Here are some rows, each followed by its group. Groups can overlap.
-5;21;3;-8;3;6;8;-12;21;9;-3;17;16;4;7;18;33;-6;37;-6;24;-8;-5;-12;32;-4;11;12;6;-21;17;2 0
35;-17;34;51;-33;5;-8;34;-13;-3;15;28;-21;-7;-11;0;-28;19;-13;44;-40;5;25;26;-44;16;14;2;-24;29;-32;23 1
-2;7;12;-27;2;-26;70;47;3;14;-20;9;-3;-8;-9;-27;-4;-64;12;-35;-37;-22;39;19;-28;-41;-50;79;-56;86;6;3 2
-46;5;-49;-29;-29;-9;-41;-52;16;-25;-8;-22;-2;-40;-33;-14;28;-8;-8;-31;46;-6;-25;-64;42;-32;-21;-42;61;-63;-1;-41 3
-38;28;-26;-45;29;-21;14;1;33;4;-21;11;8;17;39;-7;36;-57;43;-35;5;-43;-3;-16;30;-53;-40;36;-30;19;64;-23 3
-1;13;12;-32;19;-21;66;47;1;16;-23;1;-1;3;5;-30;-12;-57;17;-37;-36;-30;25;14;-26;-28;-40;76;-50;75;17;17 4
2;24;23;-27;32;-1;51;32;9;23;-25;5;9;16;17;-25;4;-39;29;-27;-29;-29;16;19;-2;-3;-25;60;-33;35;21;41 4
42;-44;6;45;-24;-3;-18;10;-32;-21;17;-4;-4;4;-18;25;-33;33;-44;57;-30;39;-1;33;-30;35;44;-30;-6;22;-37;-21 1
39;-45;23;58;-51;-18;-16;26;-27;-19;7;20;-17;-18;-19;20;-35;11;-31;62;-40;20;10;24;-46;10;25;-17;-28;36;-40;-16 1
5;3;3;7;19;12;2;-22;0;9;15;-2;21;0;4;21;2;13;-6;2;25;21;4;-5;12;20;24;-11;26;-12;-3;3 4
29;1;39;19;8;15;15;19;-7;10;-1;12;12;16;10;0;-16;23;4;16;-26;8;12;21;-17;36;25;7;-6;14;-14;49 2
-55;41;-51;-43;-11;-44;-25;-30;34;-11;-14;8;-9;-16;16;-5;41;-45;57;-35;31;-59;-22;-45;52;-60;-54;6;-14;-21;61;-49 5
1;30;13;-17;9;15;35;9;15;16;-15;9;13;18;13;-3;19;-20;41;-16;-2;-18;1;4;26;0;-3;40;-13;1;22;22 0
-38;12;-42;-19;-28;-5;-30;-44;15;-8;-1;-18;-1;-31;-16;-3;24;1;-3;-23;48;-3;-16;-46;41;-23;-21;-36;58;-52;4;-35 3
35;-46;-4;32;-2;7;-30;0;-33;-22;25;-8;-3;14;-18;22;-32;44;-53;48;-20;44;-5;33;-21;39;44;-37;7;13;-32;-18 1
2;24;29;-21;25;11;40;27;8;23;-19;7;7;21;20;-22;13;-21;36;-23;-20;-18;4;13;7;7;-11;40;-22;11;19;49 4
32;-12;22;32;7;13;-3;9;-9;1;12;6;10;13;3;14;-21;26;-23;33;-20;23;12;27;-23;40;36;-9;2;25;-25;15 6
-31;36;-30;-29;-26;-29;-24;-41;23;-9;-5;15;12;-31;-28;16;40;-37;49;-29;37;-27;-24;-48;49;-37;-23;-1;13;-40;18;-31 5
-29;21;-19;-16;-13;-3;-28;-33;14;1;1;8;7;-14;0;9;36;6;36;-12;35;-16;-20;-33;38;-10;-6;-16;24;-43;14;-11 3
39;-34;34;55;-32;-11;-17;29;-22;-10;13;28;-14;-15;-21;18;-29;7;-23;51;-41;20;18;28;-49;10;20;-11;-29;31;-35;1 1
20;-13;38;29;-10;19;-6;50;-8;11;11;15;-29;12;18;-21;-27;38;-12;23;-34;-6;34;30;-63;15;-3;9;-30;21;-22;58 1
-3;14;-14;-7;24;5;-6;-35;-10;3;15;-12;22;-7;-15;13;-7;5;-19;-13;38;24;0;-20;10;17;17;-21;43;-20;-10;-6 0
18;-9;47;19;-17;13;16;51;5;19;0;15;-10;3;16;-10;-8;18;4;17;-30;7;28;32;-41;1;-10;19;-30;15;-15;42 6
-13;5;-36;-22;33;2;-21;-50;-28;-11;10;-45;10;-28;-47;-9;-28;-10;-47;-35;39;46;-10;-43;2;9;7;-35;59;-36;-22;-23 4
42;-24;39;47;-25;-1;-3;25;-13;-3;7;28;-1;-7;-13;13;-24;12;-13;40;-34;18;21;28;-40;9;21;-1;-24;28;-29;15 6
-20;17;2;-49;49;-6;52;40;8;18;-39;-16;-8;29;29;-39;20;-55;36;-48;-30;-47;-9;13;10;-20;-51;61;-49;21;47;19 0
6;4;6;4;9;11;-2;-16;4;12;10;6;20;5;12;18;9;14;7;7;23;7;-1;-1;12;15;24;-8;19;-14;0;3 0
24;-10;38;41;-15;19;-7;45;-10;9;15;22;-23;6;2;-16;-23;35;-13;31;-34;-2;30;27;-56;17;-1;5;-28;18;-28;49 1
-59;-1;-49;-23;-43;-9;-46;-43;26;-15;0;-18;-20;-32;16;-4;48;17;13;-20;58;-36;-36;-49;40;-42;-39;-42;43;-59;10;-46 5
-8;19;-8;-4;10;0;-14;-33;2;4;9;2;11;-3;5;20;13;14;9;-5;37;7;-7;-20;24;10;11;-13;34;-27;2;-2 0
6;13;34;0;6;28;26;20;8;23;-13;0;3;24;27;-9;2;16;30;2;-12;-11;-1;18;4;24;9;14;-5;-5;11;46 4
24;-40;-16;20;14;17;-21;-10;-33;-20;27;-22;-1;18;-8;12;-33;55;-56;38;-7;47;-8;29;-18;39;39;-44;18;2;-32;-25 6
4;25;22;-26;32;5;52;26;10;22;-22;12;12;23;16;-19;13;-36;34;-30;-25;-20;9;15;2;-6;-19;54;-30;27;21;41 4
7;-18;31;-13;6;-16;41;70;1;16;-22;5;-9;3;27;-24;-8;-30;6;-15;-41;-17;30;35;-47;-25;-34;46;-51;51;2;26 2
41;-28;35;45;-27;-2;-6;24;-16;-7;9;21;1;-1;-14;17;-24;15;-18;45;-34;19;17;27;-37;20;30;-4;-19;31;-30;10 6
2;-12;-32;-14;39;7;-15;-41;-32;-11;12;-40;11;-15;-45;-1;-33;3;-52;-24;29;55;-8;-26;-1;20;21;-35;53;-27;-29;-22 4
-8;37;-9;-26;13;-15;31;-15;24;6;-3;24;24;-3;-17;17;37;-47;43;-26;17;-17;-2;-27;43;-22;-13;40;-11;4;22;-11 0
-27;40;-28;-25;-23;-21;-14;-38;26;-9;-1;23;18;-23;-34;24;40;-41;47;-26;36;-25;-18;-46;49;-35;-16;8;8;-31;17;-31 3
-3;14;-12;-2;16;9;-10;-32;-4;11;8;-5;18;-3;-3;13;1;9;-9;-6;34;17;1;-18;16;16;14;-14;37;-20;-5;-3 0
40;-29;36;48;-24;-5;-9;24;-18;-8;8;25;-2;-7;-16;15;-24;11;-18;45;-37;21;18;28;-43;14;22;-7;-23;32;-35;6 6
-14;13;-23;-13;12;3;-15;-43;-7;-2;15;-18;10;-17;-20;6;-3;5;-19;-19;43;16;-6;-33;19;6;5;-24;49;-35;-7;-13 0
-12;21;5;-39;32;-17;66;43;4;21;-27;-7;-6;15;14;-39;1;-59;24;-41;-35;-42;11;15;-8;-23;-47;73;-50;57;32;24 4
27;-6;39;39;-25;17;5;41;-3;9;11;14;-17;3;0;-11;-26;31;-7;29;-32;1;29;26;-46;19;6;13;-22;20;-25;48 1
18;-5;38;39;-13;20;-5;48;-6;11;18;19;-30;11;10;-21;-26;38;-14;29;-36;-6;29;27;-58;13;-4;9;-29;16;-25;53 1
-42;47;-42;-36;-33;-35;-20;-43;27;-17;-6;18;8;-32;-37;18;42;-53;53;-36;37;-41;-24;-57;62;-48;-43;6;6;-35;23;-46 5
36;-32;11;37;-8;9;-10;10;-29;-7;16;2;2;7;-13;20;-28;32;-36;45;-24;34;3;29;-29;34;40;-25;0;26;-31;-2 6
-59;13;-57;-33;-49;-28;-39;-50;31;-20;0;0;-22;-43;-21;11;53;-24;21;-32;65;-48;-38;-61;58;-60;-54;-33;28;-60;14;-58 5
-67;31;-56;-58;1;-41;-31;-26;50;-23;-33;-3;-17;-6;9;-20;56;-62;47;-51;25;-61;-38;-53;54;-78;-66;10;-30;-33;89;-57 5
-4;13;6;-1;-4;13;2;-11;19;10;-2;17;14;5;20;14;26;3;30;-2;21;-4;-6;-7;27;3;18;4;10;-23;14;5 0
-33;25;-25;-14;-25;-11;-26;-34;15;-1;0;0;-3;-16;6;15;30;7;37;-10;41;-21;-20;-34;45;-17;-11;-18;30;-45;15;-21 3
-23;5;-37;-19;13;2;-25;-47;-5;-7;8;-29;11;-22;-27;1;-6;-4;-24;-28;45;21;-9;-40;16;-7;-2;-30;58;-41;-11;-20 0
-20;16;3;-43;47;-14;51;41;7;16;-36;-7;-3;27;36;-38;12;-51;36;-43;-31;-43;-3;20;4;-20;-43;57;-46;33;41;18 0
-50;9;-38;-23;-30;-17;-39;-41;28;-14;-2;3;-8;-26;-1;7;48;-1;31;-20;46;-32;-29;-48;45;-35;-31;-32;31;-54;14;-35 5
37;-16;42;44;-32;2;3;32;-8;4;5;26;-4;-12;-9;11;-17;13;-8;39;-35;18;21;27;-37;10;19;4;-22;26;-26;18 6
-6;25;10;-31;28;-15;68;36;5;17;-24;2;-1;10;9;-30;-5;-56;27;-37;-33;-29;18;15;-7;-21;-37;73;-42;65;22;25 4
-6;25;-3;-15;-9;-1;15;-15;22;16;0;14;16;-1;-1;23;33;-23;41;-12;23;-15;-5;-17;41;-14;4;21;4;-16;20;-2 0
-17;10;-30;-16;20;-1;-19;-46;-12;-2;10;-29;15;-20;-30;2;-15;-3;-31;-26;43;29;-7;-33;12;0;8;-28;55;-34;-14;-17 0
5;10;-7;0;22;11;0;-29;-7;6;15;-7;19;-2;-9;17;-9;10;-21;-2;29;28;5;-11;11;22;24;-8;33;-15;-9;1 4
-54;30;-46;-60;38;-31;0;-9;27;-15;-34;-9;-15;21;26;-31;44;-64;44;-53;2;-63;-31;-40;45;-65;-61;30;-45;-11;93;-38 5
2;-27;29;-15;3;-15;31;72;0;12;-17;4;-16;-1;31;-31;-11;-32;-1;-15;-46;-18;42;32;-54;-31;-40;47;-56;60;-6;21 2
32;-5;36;32;0;11;6;18;-8;5;5;13;8;11;2;5;-20;17;-7;30;-26;15;15;24;-23;34;30;-1;-9;27;-18;29 2
-14;20;7;-42;41;-6;63;48;2;19;-38;-17;-8;25;22;-37;11;-48;31;-43;-30;-43;-1;21;4;-19;-45;68;-45;30;36;30 4
33;-13;38;43;-28;6;2;36;-10;9;10;22;-15;0;-5;0;-26;23;-7;35;-33;12;22;29;-42;18;10;6;-23;26;-26;31 1
-1;30;12;-23;18;1;52;18;17;22;-18;8;16;13;8;-11;15;-35;41;-23;-13;-22;7;10;18;-5;-16;50;-22;19;22;27 4
-34;6;-44;-23;3;0;-22;-51;-9;-14;1;-43;5;-39;-43;-11;-12;-11;-38;-34;48;27;-13;-55;16;-21;-11;-36;66;-48;-13;-36 0
19;11;34;16;-1;20;22;16;-1;17;-1;7;8;17;20;-2;-15;23;8;20;-14;7;10;24;-5;35;21;7;-2;10;-4;40 2
-16;19;5;-43;35;-3;60;43;3;20;-32;-12;-9;24;23;-36;5;-48;34;-40;-28;-43;1;18;4;-18;-47;65;-45;31;40;25 4
38;-21;41;49;-28;-2;-7;28;-11;0;10;33;-8;-12;-17;12;-22;11;-14;41;-37;21;21;23;-45;10;15;-1;-26;26;-33;17 1
-10;32;2;-38;33;-16;53;18;9;16;-26;8;13;12;0;-22;8;-62;36;-39;-22;-34;16;3;11;-25;-37;74;-41;54;29;10 0
6;8;23;-1;13;19;6;3;12;13;-3;8;16;18;23;10;11;8;26;2;5;-3;-1;6;13;17;23;11;3;-14;11;27 0
-4;16;-11;0;-1;6;-7;-26;4;11;13;-1;14;-5;4;17;7;14;10;-2;36;5;-3;-16;22;10;10;-13;34;-23;0;-3 0
-34;29;-25;-44;26;-23;16;3;31;2;-23;13;5;19;40;-10;32;-52;44;-36;3;-44;0;-10;22;-49;-40;41;-33;24;64;-24 3
6;8;6;11;3;13;10;-13;5;14;7;4;14;4;13;20;0;14;3;12;22;10;4;1;17;21;28;-2;22;-10;-2;1 4
42;-33;23;50;-27;-9;-17;23;-23;-16;11;18;-6;-4;-17;24;-25;15;-28;54;-36;27;6;31;-38;20;38;-19;-21;29;-42;-5 1
31;-8;16;33;-1;12;9;11;-10;5;12;2;8;12;3;14;-26;27;-19;36;-17;22;11;27;-12;36;37;-8;1;27;-22;16 6
-19;22;0;-42;34;-12;59;44;2;20;-37;-9;-5;27;40;-37;3;-50;33;-38;-29;-45;2;18;6;-23;-42;60;-45;40;45;18 0
36;-12;42;37;-16;2;10;29;-3;5;3;23;3;-3;-4;2;-15;13;-1;27;-32;18;22;25;-41;17;16;10;-20;22;-25;35 6
27;-10;47;25;-22;9;15;43;7;19;-1;16;-9;-1;8;-3;-6;18;7;19;-27;9;23;28;-36;5;4;21;-27;12;-16;41 2
37;-20;27;39;-9;4;-4;17;-20;-9;14;14;1;6;-6;15;-23;24;-21;42;-32;23;12;31;-30;33;35;-11;-11;29;-29;11 6
21;4;46;7;12;24;22;23;-1;17;-12;1;5;18;22;-9;-2;22;17;6;-25;-3;7;18;-9;34;16;11;-9;-1;-3;54 2
5;21;29;-15;16;19;39;27;11;23;-20;-2;3;19;30;-14;11;-4;33;-14;-17;-20;4;18;6;13;-4;29;-17;0;17;46 4
-64;17;-55;-34;-46;-34;-41;-46;32;-22;4;-4;-13;-48;-29;13;51;-37;25;-38;65;-48;-37;-63;59;-64;-55;-25;20;-56;15;-60 5
-18;23;-12;-6;-19;1;-11;-27;15;7;2;5;5;-10;12;17;22;7;36;-5;32;-11;-11;-24;37;-3;2;-7;24;-36;13;-6 3
33;-15;19;33;4;8;-1;7;-16;-2;13;7;11;15;-4;13;-25;27;-26;35;-21;27;9;32;-22;36;42;-14;3;24;-22;10 6
43;-56;11;49;-37;-13;-38;13;-39;-29;14;7;-12;-7;-27;30;-35;18;-50;66;-39;35;-7;34;-41;22;42;-42;-21;25;-44;-31 1
-69;34;-64;-59;1;-42;-23;-26;46;-21;-31;-11;-24;-4;12;-24;54;-57;47;-50;26;-64;-37;-50;55;-79;-70;9;-32;-29;91;-55 5
4;17;28;-13;19;21;23;17;12;17;-17;9;13;23;25;-6;15;-6;35;-10;-11;-12;0;10;11;13;0;28;-12;-5;16;36 4
19;7;36;13;2;19;24;20;3;19;-3;5;3;16;19;-4;-11;24;15;11;-17;0;7;21;-8;30;21;7;-6;2;-5;45 2
22;-4;12;17;21;21;6;-8;-10;5;12;0;20;14;-2;15;-15;20;-23;15;1;29;12;12;-2;31;37;-8;20;9;-15;12 2
7;-26;-27;-10;34;11;-20;-40;-40;-9;16;-37;9;-5;-30;6;-26;12;-59;-13;24;58;-8;-12;0;27;27;-40;46;-20;-31;-23 2
Which 5 groups are nearest to each row below, nearest first, going by the average distance to the group's rows?
-6;22;3;-12;3;1;14;-10;19;12;-4;20;20;5;3;19;32;-16;38;-12;21;-8;-4;-17;35;-9;10;18;1;-14;18;-2 -> 0 3 4 2 5
Which 4 groups are nearest to each row below, nearest first, going by the average distance to the group's rows?
-11;5;-29;-17;33;4;-13;-46;-25;-5;13;-36;17;-21;-41;-2;-25;-5;-41;-30;36;41;-8;-36;4;8;12;-31;55;-31;-21;-22 -> 0 3 4 6
39;-54;-3;43;-33;-4;-30;6;-39;-27;21;-8;-13;3;-21;24;-34;37;-51;63;-32;41;-9;37;-32;34;45;-39;-6;18;-39;-31 -> 1 6 2 0
Which 4 groups are nearest to each row below, nearest first, going by the distance to the centre of the group?
7;-24;-29;-3;20;15;-10;-31;-32;-7;19;-41;4;1;-31;8;-27;17;-56;-4;23;59;-9;-6;0;27;30;-36;45;-15;-27;-24 -> 0 6 2 1
-24;25;-8;-49;49;-11;43;27;14;15;-36;-8;-4;31;34;-32;24;-54;39;-45;-23;-49;-10;8;20;-29;-46;53;-44;19;55;11 -> 4 0 3 2
-21;16;3;-43;44;-12;48;40;1;14;-37;-7;-2;26;35;-38;8;-53;32;-43;-30;-43;2;16;6;-26;-41;65;-44;38;44;14 -> 4 0 2 3
33;-18;18;35;-12;6;2;13;-15;-1;16;3;2;11;-3;18;-29;29;-26;42;-23;26;8;30;-15;36;37;-12;-1;26;-27;9 -> 6 1 2 4
4;17;21;-8;12;11;18;6;14;16;-9;13;15;17;27;2;20;-1;34;-4;2;-9;-1;1;17;12;9;17;-5;-10;18;24 -> 4 0 2 3
-37;33;-24;-49;45;-20;25;8;24;3;-26;-2;5;31;32;-23;28;-56;43;-43;-4;-52;-17;-11;31;-42;-45;47;-40;14;67;-13 -> 4 0 3 5
0;10;-22;-7;31;5;-6;-41;-21;3;17;-25;20;-14;-26;6;-19;1;-32;-19;35;36;0;-22;9;18;15;-18;48;-24;-17;-14 -> 0 3 4 2
-3;8;13;-34;27;-22;66;42;5;15;-22;10;1;2;1;-30;-5;-63;14;-40;-40;-27;32;12;-29;-31;-43;76;-54;79;13;17 -> 4 2 0 6
-29;31;-23;-49;49;-20;21;9;20;2;-27;3;3;28;32;-22;27;-58;43;-42;-1;-47;-14;-13;32;-46;-41;47;-38;20;66;-12 -> 4 0 3 5
40;-62;-2;45;-41;-4;-26;10;-39;-27;17;-9;-13;-2;-22;26;-36;35;-53;67;-33;41;-13;39;-34;33;41;-43;-10;17;-43;-32 -> 1 6 2 0
1;9;0;8;2;10;8;-17;4;15;8;-1;16;1;12;21;6;14;5;6;23;14;2;-2;16;19;26;-4;26;-16;2;1 -> 0 2 4 3
Which 3 other groups have their centres nearest to the centre of group 2, nearest first?
4 6 1
Which 4 groups are nearest to each row below, nearest first, going by the distance to the group's nearest row?
3;2;-13;0;27;11;-3;-33;-13;4;15;-15;20;-3;-18;12;-14;6;-31;-9;27;39;2;-16;4;23;29;-20;39;-14;-16;-8 -> 4 0 2 6
29;-5;25;23;12;14;4;6;-9;6;12;12;12;15;5;11;-20;25;-15;26;-14;21;15;23;-13;32;32;-5;5;21;-18;23 -> 6 2 1 4
21;-6;34;40;-24;15;-2;44;-7;9;16;15;-30;5;6;-17;-26;36;-13;35;-32;-4;27;26;-49;21;-3;4;-25;20;-25;44 -> 1 6 2 4
7;8;38;-13;15;15;39;45;4;26;-23;-7;-5;23;36;-26;-2;-1;24;-11;-27;-21;6;30;-11;12;-13;35;-25;9;12;58 -> 4 2 0 6
40;-46;19;54;-41;-11;-15;20;-28;-17;9;12;-12;-13;-22;22;-31;19;-34;62;-38;23;7;34;-41;15;31;-26;-20;33;-36;-15 -> 1 6 2 4
18;-19;-12;8;27;19;-5;-23;-22;-9;20;-26;13;7;-21;10;-30;28;-49;6;8;60;3;10;-7;31;42;-30;32;-4;-26;-11 -> 2 6 4 1
16;8;41;3;5;28;27;29;1;24;-16;-3;-4;14;22;-16;-9;22;22;2;-23;-11;4;19;-10;31;3;16;-11;-2;3;57 -> 2 4 0 6
-1;32;12;-26;20;-3;56;19;13;23;-15;10;14;14;8;-15;11;-45;37;-29;-17;-26;11;5;21;-11;-23;58;-27;31;25;24 -> 4 0 3 2
-36;28;-24;-56;56;-20;31;17;15;4;-33;-15;-8;35;36;-34;28;-60;39;-48;-15;-55;-23;-7;28;-41;-46;51;-48;20;72;-9 -> 3 0 5 4
17;-15;-11;9;27;19;-5;-20;-23;-5;19;-23;14;8;-22;13;-25;23;-47;8;7;53;3;8;-6;31;42;-23;35;-4;-27;-9 -> 2 4 6 0
Which 3 other groups have their centres nearest to the centre of group 4, nearest first?
0 2 3
Which 5 groups are nearest to each row below, nearest first, going by the distance to the centre of the group?
8;-7;-22;-1;21;15;1;-35;-27;3;17;-34;14;-11;-30;7;-25;10;-46;-10;21;53;0;-7;0;27;28;-23;43;-15;-20;-15 -> 0 6 2 4 1
40;-16;36;43;-30;3;5;28;-5;3;7;21;-3;-4;-7;9;-21;13;-8;38;-35;18;21;25;-32;12;21;3;-23;25;-26;17 -> 6 1 2 4 0
Which 3 other groups have their centres nearest to the centre of group 6, nearest first?
1 2 4
Group 5 spreads out most along one direction. Which 3 other groups' directions of most spread are closest to that one, closest first?
3 0 4
Which 5 groups are nearest to each row below, nearest first, going by the distance to the group's nearest row?
17;-20;-12;6;24;18;-3;-24;-19;-2;20;-22;14;3;-24;14;-28;17;-45;3;11;56;6;6;-8;32;39;-25;35;-8;-27;-11 -> 2 4 6 0 1
Group 1 spreads out most along one direction. Which 3 other groups' directions of most spread are closest to that one, closest first?
6 4 0
Which 3 other groups have their centres nearest to the centre of group 1, nearest first?
6 2 4
